Each path is a new rotation, seen through one point. The rows after it are directions, each followed by how far the rotation turns it, in degrees a step (0 if it stays put).
Each turn is a multiple of 5 degrees from 10 to 175, or 0.
Each row of a path follows its step; steps can be skipped.
path 1
step 0: [23.6, -1.5, 1.0, 6.1, -5.6, 13.1, -5.7, 21.8, 20.2, -26.2, 5.1, -20.6, -5.7, 5.0, -15.1, 2.5, 2.4, 20.8, 15.2, 11.3, 0.1, -16.4, 1.5, 8.6, -3.0, -11.0, -8.3, -11.0, 9.9, 13.6, 9.3, 0.7, -5.0, 15.3, -0.1, 4.3, -33.2, 22.5, -31.6, 5.1, 12.3, -7.9, 15.4, -4.4, 21.7, 7.3, 5.9, -1.9, -2.5, -24.7, -16.8, -30.0, 5.9]
step 1: [4.5, -3.5, -13.6, -1.9, -7.3, 12.4, 8.1, 4.7, 14.9, -13.5, -13.2, 3.6, 7.6, 15.1, 26.9, -0.9, -35.3, 4.2, -21.2, 0.1, -6.6, -25.1, -16.9, 6.8, 14.9, 23.0, 19.3, -7.9, -5.4, -16.1, 5.7, 11.3, -29.2, -22.6, -12.0, -3.5, -5.0, -12.9, -2.3, -13.6, -14.2, -11.9, -11.9, -19.9, 4.0, -10.9, -32.6, 4.7, -9.0, -12.4, -12.5, -3.2, -2.9]
step 3: [-2.8, 2.6, 10.6, -5.1, 12.6, -13.4, -3.3, -20.4, -12.1, -24.8, -22.1, -17.4, 10.0, -11.1, -4.5, 11.8, -12.6, 4.9, -6.1, 18.2, 3.8, -11.6, 7.7, -3.5, 0.4, 20.6, -2.2, -4.9, -11.3, 13.7, -28.0, -18.7, 1.3, -12.1, -16.2, 6.0, 0.8, -8.6, -6.6, 40.6, -7.5, -3.1, -28.9, 4.9, -10.1, 13.5, 1.8, 28.0, -15.6, -0.4, 28.9, -1.8, 2.5]
step 4: [9.9, 14.7, 22.8, 8.1, -19.5, -7.3, -1.9, 8.5, 3.9, 16.9, -4.0, -21.3, -16.7, 27.0, -3.4, -5.9, -19.0, -8.7, 1.8, -9.0, -31.6, 3.0, 27.7, -4.2, 10.2, -20.4, 6.6, 19.1, -13.5, 5.9, 7.0, 5.9, 22.0, -11.0, -18.0, 0.9, -7.1, -12.7, 17.3, -2.4, 10.1, -15.3, 11.6, 0.9, -8.7, 18.9, 24.6, 1.3, -15.2, -23.6, 12.6, -1.6, -14.1]
step 5: [-9.7, -23.8, -2.7, -7.6, -22.4, 7.5, 8.3, 11.5, -18.0, 1.4, -12.3, -6.7, -0.1, 11.9, -0.2, -11.1, 4.8, -15.1, -3.0, 17.3, -4.8, 0.1, 6.7, 18.2, -26.0, 6.4, 19.4, 1.3, -5.3, 26.0, -6.1, 3.0, -10.8, 4.2, 12.6, -15.8, 18.3, -19.9, -20.3, -4.8, -13.2, 10.7, -21.9, -6.7, -19.6, -7.7, 29.8, 16.2, 16.3, -2.8, -27.7, -2.0, -25.0]
step 6: [2.9, -3.8, -17.6, -26.6, -21.9, 8.2, 2.3, -3.7, 1.4, -21.4, -2.7, 5.5, 15.5, -25.6, -20.2, 6.0, -21.8, 9.9, 3.4, -32.1, -0.2, 9.7, 9.5, 0.0, 10.0, 7.8, -0.7, 1.2, 7.1, -11.4, -19.2, 9.5, 41.1, 5.2, 5.3, 6.2, -8.5, 5.7, -0.1, -20.5, -5.2, -9.1, 18.1, -18.2, -0.3, -12.9, 32.9, 4.9, 15.4, 3.0, -0.3, -3.1, -7.8]
step 7: [-9.5, -10.0, -11.9, -3.5, 29.7, 1.1, 15.5, -19.2, 16.6, 1.6, 28.7, -9.2, -6.7, 1.3, 0.9, -7.6, 5.7, 12.1, 4.7, 19.8, -1.0, 12.6, -10.9, 3.5, -3.9, 3.2, 27.8, 3.5, 6.5, -0.5, 13.8, 20.3, 0.1, 5.5, 17.8, 19.3, -2.9, -2.5, -1.5, 6.2, -3.6, -14.1, -13.5, -14.8, 3.5, -20.1, 1.8, 25.8, 22.8, -19.8, 38.1, -12.1, -12.1]
step 8: [-3.3, 18.3, 0.7, 6.9, 19.1, -2.9, 13.4, -9.8, 15.1, 9.4, -8.0, -25.2, 6.4, 9.0, -27.1, 14.7, -9.7, 8.1, 1.5, 15.0, -5.4, -11.5, -0.6, 19.5, 5.1, 4.9, -16.0, 6.0, -2.3, -16.8, -12.0, -9.7, -18.6, -3.2, 1.4, 4.2, -18.8, -15.4, 10.0, 3.5, 2.0, -0.8, 24.0, -8.1, -8.3, -10.2, 11.7, -44.3, 33.2, -9.4, -13.9, -20.8, 8.3]
step 9: [-25.9, -3.6, -0.2, -1.8, 10.4, -16.7, 6.7, -14.6, 15.0, -11.1, 13.7, 28.2, 10.7, -8.3, 14.2, -3.7, -2.3, -20.7, -22.7, 17.6, -5.2, -8.2, 11.8, 17.5, -10.4, 19.6, -4.5, -3.4, 10.6, 9.6, -13.5, -5.6, -4.7, -12.0, -9.6, -8.2, -5.8, -2.0, 4.2, -23.6, -0.5, -5.1, -9.7, 11.2, 29.1, 11.0, -3.8, -16.5, -3.7, -42.3, -5.0, 23.3, -16.2]
step 10: [3.8, 7.1, -8.1, 4.4, 2.6, 14.3, -2.2, 16.4, -0.7, -1.0, -12.9, -6.7, -14.3, -7.2, -10.0, -14.1, -6.4, 18.0, -25.4, -12.8, 6.7, 10.3, -10.0, -13.1, -13.0, -10.6, -16.1, 20.5, 6.3, 32.4, -19.7, -4.7, 4.3, 0.7, -7.5, 19.5, 8.5, 6.3, -11.3, 5.4, 3.7, -36.5, -3.8, 0.2, 18.8, 29.2, -13.6, -30.1, 18.0, 12.3, 0.6, -6.0, -21.7]
step 11: [-6.5, -6.7, -10.1, -1.2, 12.7, -7.7, 9.6, 11.2, -36.9, -23.0, -6.8, -6.8, -5.6, 24.7, 6.8, -4.8, -22.5, 9.2, -25.7, 6.0, 15.7, -0.4, 8.0, 12.8, -1.5, -22.5, 8.2, -44.2, 2.2, -5.9, 5.2, 6.3, 12.6, 0.3, 7.8, 9.4, -7.8, -5.7, 5.5, 18.3, 3.4, -15.1, -23.4, 2.3, 15.1, 7.3, 5.9, 4.8, -10.9, -15.0, -9.2, -2.3, 25.8]
step 12: [-11.4, 4.8, -3.5, 5.6, -12.9, 6.0, 20.0, 34.9, -3.3, 7.5, -4.9, -10.1, -5.2, 9.0, 5.1, 0.3, 5.5, -12.5, 27.6, -26.7, 1.4, 2.1, 2.2, -5.1, 8.9, 11.7, -10.4, 1.1, -0.8, 15.2, 2.0, 12.4, 7.2, -25.0, 6.7, 15.6, -34.6, -5.7, -2.2, -5.4, -33.1, -11.3, 1.6, -9.6, -34.4, 11.8, -20.0, -6.7, -2.1, -23.8, -3.1, -1.7, 11.1]
Speeds:
[-6.2, 1.3, 6.1, 7.2, 2.6, -6.4, 2.4, -0.1, 0.4, -2.8, 2.3, -0.1, -7.2, 3.8, -2.4, -1.7, 0.6, 0.2, 3.7, 8.8, -2.5, -9.8, 8.4, -2.1, 3.1, 0.8, -8.1, 5.0, -1.5, -5.6, 2.7, 2.3, 4.3, -2.3, -2.0, 4.1, -5.6, 1.5, -7.2, -5.3, 0.9, 0.8, -2.0, 6.5, -7.1, -2.3, -1.8, 3.3, 1.8, 2.6, -4.6, -3.2, -2.5] | 85
[8.0, 7.8, 1.4, 6.5, 2.4, 2.5, -0.7, 0.0, 1.6, -6.8, -3.3, 6.4, 3.8, 4.1, -6.8, 3.1, -3.9, -4.6, -6.4, 0.8, -0.6, -1.6, 7.3, 0.8, 6.4, -1.8, 3.6, -3.5, -1.2, -2.2, -3.4, 5.7, -1.0, -0.5, 6.5, 7.1, 1.5, -2.1, -0.4, -2.1, -5.6, 3.8, -1.7, -1.9, 2.9, -5.8, 3.8, -5.2, -6.4, 5.8, 3.3, 7.7, -0.9] | 145
[5.9, -4.4, 1.9, 3.1, -2.4, 0.1, 3.4, 3.8, -1.9, -2.3, -2.2, 3.6, 5.2, -0.2, -3.3, -10.4, 1.4, -2.6, -0.5, -0.6, 6.0, -8.7, -1.7, 0.0, 2.9, -4.4, 3.7, -1.1, 4.8, 4.8, 4.2, 0.4, 2.6, -2.0, -4.5, 1.2, 5.5, -0.3, -1.6, 0.0, 8.4, -4.3, 3.5, -1.1, 5.5, 5.8, 5.9, 2.3, -0.7, 0.7, -11.0, 0.5, -10.7] | 70
[-5.4, 2.5, 2.9, 7.3, 2.5, 7.1, -1.4, -3.4, 1.3, 0.6, -4.6, 3.9, -8.3, -5.6, 3.2, -1.8, 2.4, 3.6, -5.9, 1.4, -7.5, -2.8, 1.3, -3.1, -1.1, -0.9, 0.7, -9.2, 2.6, -0.5, -5.9, -6.4, 1.4, -3.6, -7.4, 1.6, 4.0, 2.5, 9.5, 5.3, 2.9, 6.1, -3.3, 0.7, -4.3, 4.0, 0.8, -6.1, -0.1, -2.4, 1.3, -0.7, -6.5] | 55
[1.6, 0.6, 1.4, 0.5, -5.6, -13.2, -0.8, -4.9, 0.0, -3.7, -3.2, 3.6, -1.4, 0.8, 2.6, 3.1, -10.3, 4.2, 4.2, -2.1, -0.7, 0.6, -2.6, -5.3, -1.3, 1.0, -1.5, -6.0, -4.1, -9.5, 1.5, -2.0, -1.0, -12.7, 3.4, -3.3, 7.0, 3.6, 1.3, -0.3, 0.7, -3.8, -1.2, -2.3, 4.6, 1.1, 6.3, -2.0, 5.2, -0.1, -2.6, -0.3, 3.2] | 145
